50 stands for zero in the data rows.
Two rows play each game, the first against the second. How much does the first row win by? 15 is about a draw, 30 a big win and 0 a big loss. Wins can go round in a circle: one row can beat a second, the second a third and the third the first. Each row has two weighted sums of its numbers, A and B, taken from their middle values. A row wins by its A times the other's B, less its B times the other's A.
np.array([48, 58, 50, 44, 58, 62, 44, 53, 33, 53])
np.array([48, 63, 39, 44, 44, 53, 61, 44, 52, 64]) 15
np.array([48, 50, 44, 56, 57, 59, 44, 33, 50, 50])
np.array([50, 52, 44, 55, 55, 51, 48, 62, 56, 33]) 13
np.array([53, 50, 39, 63, 22, 33, 48, 53, 56, 50])
np.array([40, 44, 64, 23, 67, 57, 39, 47, 39, 55]) 13
np.array([77, 63, 47, 33, 47, 44, 63, 22, 44, 68])
np.array([50, 56, 44, 55, 47, 51, 39, 53, 50, 58]) 17
np.array([33, 56, 53, 44, 57, 65, 50, 33, 39, 47])
np.array([53, 58, 53, 50, 44, 53, 53, 44, 52, 44]) 14
np.array([61, 56, 44, 40, 47, 62, 58, 50, 33, 44])
np.array([55, 33, 33, 50, 44, 40, 53, 44, 56, 67]) 13
np.array([57, 63, 50, 50, 60, 51, 48, 66, 47, 57])
np.array([60, 39, 67, 40, 60, 57, 39, 71, 33, 33]) 15
np.array([55, 39, 57, 68, 79, 57, 55, 61, 33, 55])
np.array([53, 66, 57, 53, 53, 53, 58, 33, 22, 53]) 10
np.array([50, 56, 33, 67, 57, 51, 50, 60, 61, 58])
np.array([44, 66, 22, 58, 55, 57, 55, 61, 39, 53]) 20
np.array([50, 44, 53, 53, 57, 44, 58, 53, 52, 55])
np.array([48, 56, 50, 55, 44, 48, 64, 47, 39, 44]) 12
np.array([50, 55, 33, 50, 39, 57, 48, 47, 44, 50])
np.array([50, 63, 39, 64, 53, 44, 33, 61, 44, 53]) 16
np.array([50, 39, 69, 64, 68, 40, 22, 53, 56, 33])
np.array([40, 55, 39, 72, 62, 51, 48, 53, 54, 39]) 11
np.array([40, 50, 55, 40, 44, 44, 33, 47, 66, 47])
np.array([44, 39, 63, 56, 57, 44, 57, 57, 39, 47]) 16
np.array([44, 55, 53, 50, 47, 66, 60, 53, 52, 47])
np.array([33, 44, 44, 60, 44, 51, 60, 33, 44, 57]) 21
np.array([44, 52, 44, 40, 44, 40, 48, 50, 56, 55])
np.array([50, 47, 50, 50, 50, 48, 65, 57, 44, 61]) 17
np.array([33, 55, 39, 76, 57, 40, 50, 39, 50, 39])
np.array([64, 52, 50, 44, 33, 55, 50, 44, 62, 50]) 13
np.array([55, 44, 63, 55, 57, 51, 39, 55, 47, 33])
np.array([57, 62, 47, 44, 50, 22, 44, 39, 54, 62]) 16
np.array([50, 44, 39, 44, 44, 59, 53, 33, 56, 50])
np.array([33, 39, 65, 44, 60, 44, 48, 55, 47, 39]) 18
np.array([44, 52, 50, 23, 64, 59, 44, 50, 33, 39])
np.array([53, 52, 50, 47, 50, 62, 60, 53, 39, 55]) 12
np.array([44, 50, 63, 33, 70, 33, 58, 68, 56, 39])
np.array([75, 66, 39, 33, 47, 51, 55, 44, 52, 73]) 16
np.array([60, 47, 47, 44, 22, 53, 64, 33, 33, 58])
np.array([40, 39, 44, 62, 55, 40, 53, 53, 64, 47]) 11
np.array([57, 58, 47, 60, 58, 40, 50, 53, 52, 64])
np.array([61, 33, 60, 47, 53, 67, 63, 39, 54, 64]) 26
np.array([55, 55, 22, 56, 50, 44, 61, 33, 22, 62])
np.array([44, 52, 57, 44, 58, 55, 44, 70, 52, 50]) 12
np.array([77, 62, 22, 50, 33, 60, 61, 47, 54, 60])
np.array([55, 33, 50, 50, 53, 55, 57, 55, 56, 61]) 9
np.array([48, 47, 50, 50, 44, 51, 68, 39, 44, 55])
np.array([48, 39, 67, 44, 72, 66, 44, 55, 33, 44]) 15
np.array([55, 60, 22, 56, 50, 60, 60, 44, 52, 66])
np.array([63, 39, 58, 61, 71, 55, 48, 57, 54, 58]) 10
np.array([57, 44, 39, 53, 55, 53, 22, 55, 59, 39])
np.array([40, 60, 44, 40, 33, 62, 55, 39, 47, 68]) 14
np.array([44, 50, 60, 40, 64, 57, 50, 62, 39, 44])
np.array([48, 47, 50, 56, 68, 33, 50, 68, 71, 22]) 16
np.array([33, 55, 68, 40, 80, 68, 33, 44, 22, 33])
np.array([61, 60, 53, 53, 58, 48, 39, 50, 50, 62]) 20
np.array([60, 61, 39, 47, 44, 65, 63, 53, 56, 44])
np.array([55, 39, 55, 53, 39, 57, 44, 50, 54, 50]) 2
np.array([81, 55, 44, 40, 22, 59, 60, 44, 66, 60])
np.array([55, 39, 55, 44, 33, 44, 39, 53, 59, 33]) 14
np.array([50, 56, 44, 66, 44, 53, 70, 57, 62, 69])
np.array([44, 58, 33, 62, 44, 22, 57, 39, 56, 44]) 11
np.array([33, 47, 53, 44, 47, 40, 48, 33, 50, 55])
np.array([44, 50, 53, 53, 60, 44, 50, 66, 52, 53]) 14
np.array([33, 56, 53, 55, 44, 51, 60, 39, 39, 58])
np.array([59, 44, 66, 40, 44, 51, 33, 53, 47, 50]) 26
np.array([48, 44, 53, 44, 44, 53, 48, 60, 52, 39])
np.array([44, 61, 53, 40, 44, 63, 44, 44, 47, 57]) 15
np.array([50, 44, 44, 47, 44, 48, 48, 47, 52, 44])
np.array([68, 33, 65, 65, 67, 60, 39, 61, 22, 50]) 16
np.array([61, 71, 47, 44, 33, 33, 55, 53, 58, 69])
np.array([48, 56, 50, 44, 58, 40, 60, 58, 52, 60]) 11
np.array([53, 58, 39, 55, 50, 53, 44, 47, 54, 62])
np.array([60, 66, 33, 64, 39, 22, 44, 47, 63, 47]) 13
np.array([33, 52, 80, 40, 68, 53, 60, 57, 58, 60])
np.array([57, 55, 66, 56, 44, 53, 55, 50, 59, 57]) 14
np.array([50, 22, 57, 23, 57, 33, 22, 57, 69, 22])
np.array([53, 33, 47, 60, 50, 33, 53, 57, 74, 39]) 15
np.array([50, 50, 53, 47, 53, 48, 60, 53, 54, 58])
np.array([48, 33, 47, 60, 44, 33, 22, 47, 61, 44]) 14
np.array([40, 50, 44, 50, 44, 53, 61, 47, 56, 50])
np.array([44, 47, 47, 50, 68, 40, 22, 67, 69, 33]) 14
np.array([48, 56, 50, 33, 53, 51, 53, 50, 50, 44])
np.array([40, 66, 53, 66, 53, 53, 53, 69, 39, 57]) 17
np.array([44, 22, 33, 33, 39, 33, 33, 44, 67, 44])
np.array([61, 56, 44, 44, 39, 59, 64, 39, 52, 33]) 15
np.array([53, 61, 47, 53, 33, 40, 53, 47, 39, 60])
np.array([48, 58, 53, 66, 47, 59, 57, 44, 39, 55]) 14
np.array([48, 60, 53, 60, 44, 40, 55, 33, 50, 58])
np.array([73, 56, 50, 47, 50, 53, 57, 44, 50, 68]) 29
np.array([40, 52, 73, 40, 61, 63, 60, 55, 47, 53])
np.array([59, 56, 33, 55, 39, 44, 57, 39, 50, 61]) 15
np.array([50, 22, 53, 47, 53, 44, 39, 66, 61, 22])
np.array([40, 63, 50, 50, 61, 44, 57, 57, 39, 57]) 21
np.array([44, 44, 57, 61, 57, 22, 33, 62, 56, 55])
np.array([40, 33, 57, 44, 55, 51, 48, 50, 58, 44]) 15
np.array([81, 69, 44, 44, 39, 48, 57, 44, 54, 60])
np.array([40, 58, 44, 70, 53, 51, 55, 39, 52, 57]) 12
np.array([33, 61, 58, 53, 47, 69, 58, 53, 33, 55])
np.array([22, 58, 44, 50, 44, 51, 48, 44, 56, 57]) 18
np.array([57, 47, 58, 53, 55, 55, 48, 53, 47, 53])
np.array([53, 47, 44, 50, 44, 57, 60, 55, 54, 44]) 19
np.array([33, 47, 64, 55, 57, 33, 22, 58, 61, 44])
np.array([53, 58, 57, 33, 60, 48, 39, 53, 39, 55]) 16
np.array([33, 47, 39, 67, 47, 55, 67, 22, 33, 50])
np.array([60, 56, 47, 56, 44, 65, 55, 55, 62, 53]) 7
np.array([53, 58, 47, 62, 44, 60, 57, 47, 50, 53])
np.array([48, 56, 55, 62, 47, 60, 58, 47, 50, 50]) 15
np.array([60, 52, 50, 47, 61, 60, 53, 55, 50, 44])
np.array([71, 62, 39, 44, 60, 66, 50, 44, 47, 71]) 8
np.array([57, 61, 50, 63, 57, 48, 33, 50, 47, 61])
np.array([48, 44, 57, 40, 47, 40, 44, 57, 54, 47]) 14
np.array([44, 47, 60, 61, 58, 53, 55, 22, 39, 55])
np.array([53, 44, 68, 40, 60, 53, 39, 68, 56, 39]) 16
np.array([74, 55, 39, 55, 44, 69, 57, 47, 65, 62])
np.array([57, 56, 50, 40, 55, 64, 63, 53, 52, 65]) 17
np.array([53, 56, 55, 53, 53, 57, 53, 55, 54, 53])
np.array([44, 39, 39, 53, 22, 40, 57, 39, 76, 50]) 14
np.array([53, 33, 55, 44, 50, 40, 39, 62, 47, 44])
np.array([40, 56, 58, 23, 55, 59, 33, 50, 33, 44]) 12
np.array([22, 55, 65, 33, 65, 55, 44, 47, 33, 47])
np.array([59, 55, 22, 23, 44, 55, 53, 47, 47, 64]) 11
np.array([40, 33, 70, 33, 66, 63, 58, 47, 47, 50])
np.array([70, 63, 22, 47, 44, 33, 44, 58, 64, 53]) 15
